[[125 138 129 130 128]
 [122 137 133 132 131]
 [123 124 133 134 138]
 [133 136 123 118 136]
 [141 106 121 127 119]
 [137 143 118 113 122]
 [128 142 126 122 124]
 [130 126 125 124 130]
 [128 122 127 131 142]]
->
[[141 106 121 127 119]
 [128 122 127 131 142]
 [123 124 133 134 138]
 [130 126 125 124 130]
 [133 136 123 118 136]
 [122 137 133 132 131]
 [125 138 129 130 128]
 [128 142 126 122 124]
 [137 143 118 113 122]]

[[134 130 142 104 124 119 109 128 117 136 138 115 119 113]
 [126 114 105 135 123 130 138 133 142 115 135 132 135 133]
 [129 140 135 148 139 139 142 130 133 134 121 141 136 142]]
->
[[126 114 105 135 123 130 138 133 142 115 135 132 135 133]
 [134 130 142 104 124 119 109 128 117 136 138 115 119 113]
 [129 140 135 148 139 139 142 130 133 134 121 141 136 142]]

[[147 133 142]
 [140 127 151]
 [142 128 149]
 [138 125 155]
 [143 129 148]]
->
[[138 125 155]
 [140 127 151]
 [142 128 149]
 [143 129 148]
 [147 133 142]]

[[ 98 119 130 125]
 [143 106 129 131]]
->
[[143 106 129 131]
 [ 98 119 130 125]]

[[101 137 139 119 112 115 156 146]
 [103 105 125 135 103 154 130 108]
 [134 127 141 103 135 150 103 113]]
->
[[103 105 125 135 103 154 130 108]
 [134 127 141 103 135 150 103 113]
 [101 137 139 119 112 115 156 146]]

[[114 143 108]
 [132 111 122]
 [133 121 115]
 [126 134 107]
 [118 140 118]
 [143  98 140]
 [140 118 144]
 [142 124 132]
 [111 146 124]
 [120 119 133]]
->
[[143  98 140]
 [132 111 122]
 [140 118 144]
 [120 119 133]
 [133 121 115]
 [142 124 132]
 [126 134 107]
 [118 140 118]
 [114 143 108]
 [111 146 124]]

[[144 116 129 102 127 106 145 112]
 [107 106 114 130 128 117 128 115]
 [120 124 123 111 146 149 109 125]
 [156 130 113 155 145 128 100 142]
 [145 125 130 141 156 130 129 147]
 [111 126 123 107 136 106 153 136]
 [134 153 129 101 112 107 124 132]
 [102 138 104 149 145 151 137 116]]
->
[[107 106 114 130 128 117 128 115]
 [144 116 129 102 127 106 145 112]
 [120 124 123 111 146 149 109 125]
 [145 125 130 141 156 130 129 147]
 [111 126 123 107 136 106 153 136]
 [156 130 113 155 145 128 100 142]
 [102 138 104 149 145 151 137 116]
 [134 153 129 101 112 107 124 132]]

[[130 140 136 144 112]
 [142 146 141 137 108]
 [141 113 111 116 137]
 [120 139 132 113 131]
 [143 143 142 140 107]
 [118 145 125 106 133]
 [118 118 120 113 147]
 [114 147 138 129 120]]
->
[[141 113 111 116 137]
 [118 118 120 113 147]
 [120 139 132 113 131]
 [130 140 136 144 112]
 [143 143 142 140 107]
 [118 145 125 106 133]
 [142 146 141 137 108]
 [114 147 138 129 120]]

[[126 140 127 146]
 [139 130 124 106]]
->
[[139 130 124 106]
 [126 140 127 146]]
---
[[127 126 134 134 121]
 [119 137 128 131 124]
 [131 110 144 146 133]
 [123 106 127 107 126]]
->
[[134 121 127 126 134]
 [131 124 119 137 128]
 [146 133 131 110 144]
 [107 126 123 106 127]]

[[127  99 142 126 102 145 130 109 123 129]
 [111 121 127 117 131 116 126 127 137 133]
 [124 104 138 113 117 143 143 121 127 122]
 [131 132 118 130 129 135 127 121 130 109]
 [135 117 131 110 133 134 146 136 123 122]
 [122 117 135 144 104 129 107 106 128 138]
 [121 148 126 132 138  98 113 138 133 151]
 [116 126 120 143 114 125 103 104 137 123]
 [112 123 122 147 110 133 104 100 138 120]]
->
[[123 129 127  99 142 126 102 145 130 109]
 [137 133 111 121 127 117 131 116 126 127]
 [127 122 124 104 138 113 117 143 143 121]
 [130 109 131 132 118 130 129 135 127 121]
 [123 122 135 117 131 110 133 134 146 136]
 [128 138 122 117 135 144 104 129 107 106]
 [133 151 121 148 126 132 138  98 113 138]
 [137 123 116 126 120 143 114 125 103 104]
 [138 120 112 123 122 147 110 133 104 100]]

[[145 127 152 139 139]
 [143 109 127 127 141]
 [146 107 109 145 124]]
->
[[139 139 145 127 152]
 [127 141 143 109 127]
 [145 124 146 107 109]]

[[126 137 133 122 125 127 136 129 135]
 [128 124 145 121 142 128 145 107 143]
 [127 136 144 119 131 134 140 123 141]
 [137 124 136 120 134 131 139 126 135]
 [120 128 136 128 138 128 131 121 134]]
->
[[129 135 126 137 133 122 125 127 136]
 [107 143 128 124 145 121 142 128 145]
 [123 141 127 136 144 119 131 134 140]
 [126 135 137 124 136 120 134 131 139]
 [121 134 120 128 136 128 138 128 131]]

[[111 136 104]
 [107 139 102]
 [104 143 101]
 [113 134 106]
 [102 146 100]
 [113 135 105]
 [106 141 101]
 [114 132 105]
 [109 138 103]
 [110 137 104]
 [114 133 106]]
->
[[136 104 111]
 [139 102 107]
 [143 101 104]
 [134 106 113]
 [146 100 102]
 [135 105 113]
 [141 101 106]
 [132 105 114]
 [138 103 109]
 [137 104 110]
 [133 106 114]]

[[126 127 124 135 123 126 131 136 130 127]
 [129 116 148 111 117 114 147 132 124 110]
 [109 154 114 157 132 127 114 120 136 131]
 [137 125 137 113 126 127 129 125 125 122]
 [121 123 133 126 128 124 137 129 129 123]
 [133 126 122 123 128 137 125 129 133 129]
 [129 143 113 144 134 135 109 125 129 141]]
->
[[130 127 126 127 124 135 123 126 131 136]
 [124 110 129 116 148 111 117 114 147 132]
 [136 131 109 154 114 157 132 127 114 120]
 [125 122 137 125 137 113 126 127 129 125]
 [129 123 121 123 133 126 128 124 137 129]
 [133 129 133 126 122 123 128 137 125 129]
 [129 141 129 143 113 144 134 135 109 125]]
---
[[135 136 137]
 [139 149 115]
 [132 110 124]
 [141 133 134]]
->
[[139 149 115]
 [141 133 134]]

[[139 128 136 120 142 122 136 126 120]
 [145 147 135 112 148 115 132 126 117]
 [144 146 126 104 144 103 115 129 119]
 [117 116 129 144 117 145 136 127 134]
 [128 127 124 124 127 122 120 130 128]
 [132 134 119 112 130 128 108 132 128]
 [123 122 129 136 122 136 132 127 131]]
->
[[145 147 135 112 148 115 132 126 117]
 [117 116 129 144 117 145 136 127 134]
 [132 134 119 112 130 128 108 132 128]]

[[147 136 144 108 150]
 [120 133 119 150 113]
 [133 119 135 105 142]]
->
[[120 133 119 150 113]]

[[114 111 150 112 137 137 121 117]
 [122 109 131 121 128 130 126 120]
 [120 115 132 117 129 133 125 119]
 [136 132 131 128 133 126 129 124]
 [116 105 146 108 128 139 121 110]
 [140 139 115 142 117 121 131 135]
 [107 102 142  99 142 139 125 112]]
->
[[122 109 131 121 128 130 126 120]
 [136 132 131 128 133 126 129 124]
 [140 139 115 142 117 121 131 135]]

[[124 131 134 123 128 120 129]
 [144 118 136 122 119 106 130]
 [132 115 138 134 131 133 151]
 [123 146 120 125 120 125 119]
 [132 128 135 122 131 127 132]
 [124 119 130 127 137 127 126]
 [123 123 130 129 133 130 138]
 [120 141 129 116 122 120 126]
 [137 128 123 133 116 115 123]
 [132 134 127 129 128 133 127]
 [133 134 128 142 119 121 126]]
->
[[144 118 136 122 119 106 130]
 [123 146 120 125 120 125 119]
 [124 119 130 127 137 127 126]
 [120 141 129 116 122 120 126]
 [132 134 127 129 128 133 127]]

[[136 147 123 118 118]
 [131 121  99 126 108]
 [139 133 137 120 115]
 [118 141 123 131 130]
 [131 124 124 124 139]
 [138 126 137 126 148]
 [125 113 140 132 112]
 [121 142 137 122 131]
 [134 123 135 125 148]
 [126 142 144 124 126]]
->
[[131 121  99 126 108]
 [118 141 123 131 130]
 [138 126 137 126 148]
 [121 142 137 122 131]
 [126 142 144 124 126]]
